W =
[[-20.2   1.1  -5.2 -31.1 -25.9 -14.1 -14.4   2.8]
 [-13.5  16.0  -6.9  -8.2 -10.7  -2.0   3.3  -0.9]
 [-25.1 -12.1   7.3 -16.2 -13.2  -7.8  44.8  -9.3]
 [-14.5  -8.3  13.2   7.8  19.6   5.9 -29.4  65.2]
 [ -8.8 -27.1  10.1  42.9 -30.1   0.3  -6.1  -7.6]
 [-21.3  -7.0  47.5 -21.1  -9.2 -30.0 -22.8   6.0]
 [ 64.2  11.3 -11.6   3.7   3.6  -3.8  -1.8 -21.7]]
Indices start at 1.
(1, 1): -20.2
(7, 8): -21.7
(6, 1): -21.3
(5, 5): -30.1
(7, 3): -11.6
(4, 6): 5.9
(5, 7): -6.1
(5, 1): -8.8
(4, 1): -14.5
(4, 8): 65.2
(2, 6): -2.0
(1, 7): -14.4
(6, 2): -7.0
(3, 1): -25.1
(1, 3): -5.2
(1, 6): -14.1
(3, 4): -16.2
(2, 2): 16.0
(3, 3): 7.3
(3, 2): -12.1
(1, 4): -31.1
(5, 8): -7.6
(6, 8): 6.0
(2, 5): -10.7
(2, 7): 3.3
(6, 7): -22.8
(3, 5): -13.2
(3, 6): -7.8
(7, 4): 3.7
(2, 4): -8.2

A =
[[422 287 269 547 315 302 591 454 432 673 558 404 707]
 [446 575 676 396 644 420 369 619 432 345 713 629 422]
 [576 327 555 534 330 400 528 346 477 504 325 563 471]
 [338 602 572 385 650 518 441 682 516 513 670 391 511]
 [457 647 393 558 574 495 549 615 622 484 624 760 428]
 [503 661 431 429 604 302 400 638 258 371 596 218 398]
 [490 423 709 542 398 890 464 397 824 341 393 696 377]
 [539 307 471 580 298 528 543 229 513 522 298 452 528]]
Indices start at 1.
(1, 1) => 422
(3, 4) => 534
(3, 1) => 576
(2, 1) => 446
(7, 6) => 890
(2, 13) => 422
(6, 2) => 661
(2, 4) => 396
(1, 4) => 547
(4, 13) => 511
(6, 11) => 596
(7, 3) => 709
(1, 12) => 404
(4, 3) => 572
(4, 11) => 670
(4, 10) => 513
(8, 6) => 528
(4, 2) => 602
(8, 9) => 513
(5, 4) => 558
(4, 1) => 338
(2, 3) => 676
(5, 5) => 574
(3, 11) => 325
(3, 5) => 330
(1, 9) => 432
(7, 8) => 397
(3, 2) => 327
(7, 5) => 398
(5, 6) => 495
(2, 2) => 575
(4, 9) => 516
(8, 3) => 471
(3, 6) => 400
(2, 6) => 420
(6, 1) => 503

X =
[[216, 239, 230, 207, 205, 185, 212, 214, 223, 222, 213],
 [219, 235, 240, 204, 208, 62, 207, 211, 226, 215, 198],
 [219, 235, 240, 201, 208, 62, 207, 211, 225, 215, 198],
 [221, 231, 243, 203, 207, 123, 207, 213, 227, 213, 205],
 [219, 235, 240, 203, 208, 62, 207, 211, 225, 215, 198],
 [220, 231, 243, 203, 207, 123, 207, 213, 227, 213, 205],
 [223, 231, 240, 201, 207, 123, 210, 211, 223, 215, 205],
 [220, 237, 240, 198, 203, 123, 202, 212, 230, 208, 205],
 [221, 241, 230, 206, 205, 215, 217, 210, 222, 222, 217],
 [221, 241, 238, 196, 202, 185, 217, 216, 223, 220, 213],
 [219, 235, 243, 204, 208, 62, 207, 211, 226, 213, 198],
 [220, 243, 233, 204, 206, 246, 217, 212, 221, 222, 221]]
Indices start at 1.
(1, 1): 216
(6, 4): 203
(2, 6): 62
(2, 3): 240
(7, 3): 240
(10, 5): 202
(4, 4): 203
(12, 5): 206
(6, 1): 220
(8, 7): 202
(8, 5): 203
(9, 5): 205
(12, 4): 204
(5, 2): 235
(4, 8): 213
(11, 7): 207
(4, 1): 221
(8, 3): 240
(3, 8): 211
(10, 7): 217
(9, 10): 222
(7, 11): 205
(7, 7): 210
(4, 9): 227
(6, 6): 123
(3, 3): 240
(6, 5): 207
(5, 8): 211
(2, 4): 204
(2, 5): 208
(7, 8): 211
(7, 5): 207
(6, 11): 205
(8, 6): 123
(6, 9): 227
(1, 4): 207

B =
[[-13.2   3.4   1.1 -12.4  44.0  28.2 -36.7   4.1  -8.6   3.0  18.5]
 [-20.3   3.4   1.1 -36.6  16.9  28.2 -11.5   4.1  -1.0   1.7  18.5]
 [ -8.2  19.2   1.1 -12.4  21.2  20.3 -52.5   1.5  -3.4   1.7  -1.3]
 [-28.8  10.6   3.9 -51.2  26.8  67.8  -5.6   4.1  -1.0   5.3  25.9]
 [-44.1  38.7   1.1  -3.0  13.6  56.8 -27.6   1.5  -3.4   3.0  36.8]
 [-20.3  -1.5   3.9 -51.2  26.8  28.2  -1.2   4.1  -1.0   5.3  -1.3]
 [-55.5   3.4  11.3 -27.9  44.0  18.4 -71.1   1.5 -20.1   1.7  35.7]
 [ -8.2  -1.5  11.3  -6.9  44.0  61.6  -5.6  14.2  -1.0  29.8  10.2]
 [ -5.0  10.6   3.9 -56.1  13.6  18.4 -45.2   1.5  -1.0   1.7  -1.3]
 [-20.3  38.3   3.9  -6.9  56.9  67.8 -52.5   1.5  -8.6   1.7  25.9]
 [-13.2  26.9   3.9 -65.2   7.7  34.8  -5.6   4.1  -1.0   1.7   3.2]
 [-48.9  19.2   3.9 -12.4   9.2  61.6 -52.5   4.1  -1.0   1.7  31.1]
 [-48.9  19.2  11.3 -19.5  26.8  56.8 -52.5   4.1  -3.4   1.7  10.2]
 [-20.3  32.4  11.3 -51.2   7.7  34.8  -5.6   4.1  -1.0   3.0  10.2]
 [-44.1  -1.5   1.1 -27.9  21.2  34.8 -27.6   4.1  -3.4   1.7  -1.3]
 [-13.2  -1.5   3.9  -3.0  26.8  50.2  -1.2   4.1  -8.6   3.0  -1.3]]
Rows and columns are counted from 1.
(1, 1) -> -13.2
(1, 6) -> 28.2
(16, 10) -> 3.0
(12, 7) -> -52.5
(6, 8) -> 4.1
(10, 6) -> 67.8
(14, 10) -> 3.0
(5, 10) -> 3.0
(15, 8) -> 4.1
(4, 7) -> -5.6
(12, 2) -> 19.2
(7, 7) -> -71.1
(6, 5) -> 26.8
(10, 10) -> 1.7
(15, 2) -> -1.5
(11, 11) -> 3.2
(6, 7) -> -1.2
(8, 1) -> -8.2
(5, 6) -> 56.8
(8, 2) -> -1.5
(11, 5) -> 7.7
(16, 2) -> -1.5
(3, 5) -> 21.2
(14, 9) -> -1.0
(4, 1) -> -28.8
(9, 11) -> -1.3
(16, 8) -> 4.1
(4, 3) -> 3.9
(7, 4) -> -27.9
(7, 2) -> 3.4
(9, 9) -> -1.0
(16, 6) -> 50.2
(6, 3) -> 3.9

x =
[[ -0.6   7.9  16.1  -1.5   3.3   1.6  -0.1   0.6   0.4   0.7   2.4  -4.1]
 [ 32.9 -22.7   4.2 -24.7  -2.3  -1.3  -1.6   4.1   7.5 -12.8  -2.0   3.8]
 [ 15.6  -9.6   2.2 -16.6  -6.0   0.1   2.6   6.2   1.9  -2.3  -1.9   6.8]
 [  0.2  -9.9  74.5   5.0   3.3   4.6  -1.8   4.6   1.3  -5.8   9.5   5.6]
 [  4.5  -6.2   0.5  -1.1  -0.3  -6.9   0.6   8.1  -3.6  -7.0  -6.1   4.6]
 [ -2.8  -2.9   3.0   3.9  -1.3   1.5  -4.7  -2.3  12.5  -1.3   0.2   1.4]]
Indices start at 1.
row 1 col 1	-0.6
row 4 col 1	0.2
row 4 col 9	1.3
row 1 col 12	-4.1
row 3 col 9	1.9
row 4 col 11	9.5
row 2 col 12	3.8
row 3 col 7	2.6
row 5 col 4	-1.1
row 3 col 11	-1.9
row 1 col 7	-0.1
row 4 col 3	74.5
row 1 col 2	7.9
row 2 col 3	4.2
row 6 col 3	3.0
row 5 col 9	-3.6
row 2 col 7	-1.6
row 6 col 4	3.9
row 1 col 6	1.6
row 5 col 8	8.1
row 3 col 2	-9.6
row 6 col 6	1.5
row 5 col 5	-0.3
row 4 col 7	-1.8
row 5 col 1	4.5
row 4 col 10	-5.8
row 4 col 8	4.6
row 6 col 2	-2.9
row 5 col 10	-7.0
row 4 col 4	5.0
